In the data rows, 128 means zero.
Some points, each followed by its number:
[ 88 132 155  93 164 108 103  97  87 150 143 125  98  96 166  90 157] 0
[115 115 147 114 151  77 164 149 122  78  87 105 162 148  61 137 183] 1
[139 111  81 121 101 161 129  79 125 125 106  98 144 128 141 150 137] 2
[170 123  71 153 102 141  96 127 149 134 155 107 134 135 132 119 121] 3
[147 126 149 130  99 157  74 133 129 142 161 157 156 108 149 151 125] 4
[144 103 103 115 101 157 118 107 119 125 122 127 152 147 137 125 118] 5
[108 109 114 146 172  66 102 162 108 106 127 107 197 157  54 132 100] 6
[134 117 157 143 133 121 109 135 158  82  92 168 111 120 120 111  89] 7
[ 81 144 102 106 194  81 123  95  86 141 131 135  70  97 160 145  77] 8
[151 149 100 159 121 150 111 133 144 118 106 159 145 116 132  82 118] 9
[156 139  89 126  95 163 101 133 125 156 131 152 159 107 138 115 140] 10
[ 83  79 121 102 184  89 147  96  87  96 145 127  80  96 163 134 161] 11
[103 154 158 111 148 114 146 155 122 174 110  96 132 137 107 121 164] 12
[123  95 149 138 135 116 100 159 153 109  91 110 113 108 130 111 141] 13
[ 96 112 137 102 146  98 166 154 111 134  88 172 164 120  74 101  88] 14
[122 126 103 146 136 106 140 157 135  95  87 166 102  98 124  62 152] 15
[148 123  93 129  96 149 111 134 123 118 139 128 155 100 129 146 115] 16
[156 121 141 158 111 143 123 140 173 110 161 123 129  91 132 120 143] 17
[149 103  78 124  94 160 101 105 122 123 112  79 149 110 145 156 164] 18
[149 114  97 153 126 135 125 130 150 163 160 127 120 154 127  98 144] 19
[155 126 115 167 109 123 167 135 153 184 142 131 112 122 130 135 139] 20
[149 116 114 131 104 157 116 100 130 139 153 138 145 148 138 137 136] 21
[150 105 122 125  96 158 126 133 122 101 159  95 153 126 137 111 153] 22
Which two points above are nearest to each new point by angle? Their numbers follow each, nearest first.
[124 160 150 136 136 114 152 146 148 158  94  92 107 137 122 176 123] >> 12 20
[114 140  76 129 141 105 117 145 152  94 104 105 109 117 113 100 126] >> 15 13
[114  73 150  90 122 157 110  97  93 152 125 155 143 110 156 118  78] >> 5 4
[147  83 140 125 102 160 112 136 119 144 152 158 154  99 135 117 122] >> 4 10
[102 132 139 111 142 101 175 159 124 148  99  99 127 134 111 127 130] >> 12 1
[115 121 135  90 116 150 144  93  94 146 107 109 141 124 158 148 125] >> 2 5
[145 126 145 159 124 123 147 143 150 148 141 170 115 131 127 148 119] >> 20 17
[103 140 132 115 141 102 138 158 126 103 137 100 130 145 107 156  80] >> 6 14
[145 119 128 157 133 132 141 126 147 138 130  95 117 166 126  72 127] >> 19 3
[110 120 110 123 133 111 103 147 132 107 100 153 114 129 119 115 154] >> 15 13
[156 137 146 138 101 165 118 138 122 144 152 140 162  91 122 153 136] >> 4 16
[ 83 163 138 103 182  93 149  95  84 135 132 108  82 110 163 107  86] >> 8 0
[161 106 129 140 104 153 166 143 155 170 138 107 144  94 124 148 115] >> 20 17
[125  61 125 143 130 127 103 157 143 139 109  91 102  88 123 161 137] >> 13 18
[118 120 118 138 161  65 117 149  94 192 125 118 204 172  47 150  99] >> 6 14
[120 164 146  82 111 151 145  92 107 106 101 131 142 100 153  95 138] >> 0 2
[110 151 115 119 145 114 148 155 122 115 105 138 118 129 112 148 160] >> 1 12
[108 148 136 102 134 107 134 143 128  81 139 105 130 157 106 126 143] >> 1 6
[ 85 116 121 101 185  92 193 109  85 130 132 163  80  96 162 120 160] >> 11 8
[100 163 158  89 134 137 154  95  87 150 107 138 129 108 161  84 115] >> 0 8
[104  94 112 106 132 101 185 163 122 146 155 170 153 163  96 144 130] >> 14 6
[101 117 127 121 141 124 167 122 136 156  99 159 121 159 112 118 113] >> 14 12
[ 98 163 159  89 147 125 158  97  88 133 125 165 118 107 165 116 152] >> 0 11
[146 128 155 167 118 136 143 120 161 124 159 134 121 128 118 145 100] >> 17 20
[112 133 127 135 141 114 138 136 145 111 141  96 112 160 118 135 139] >> 1 12
[160 128 100 164 102 142 149 109 151 129  96 102 127 165 126 137 145] >> 2 3
[155 151 152 150 115 141 139 139 156 128 141 102 128  99 113 134 154] >> 17 20
[107  96 168  90 130 148 104 104  90 104  89 132 133  97 160 113 144] >> 0 11
[147 134  94 159 126 125 154 122 152 142 143 135 115 159 123 161  92] >> 20 3
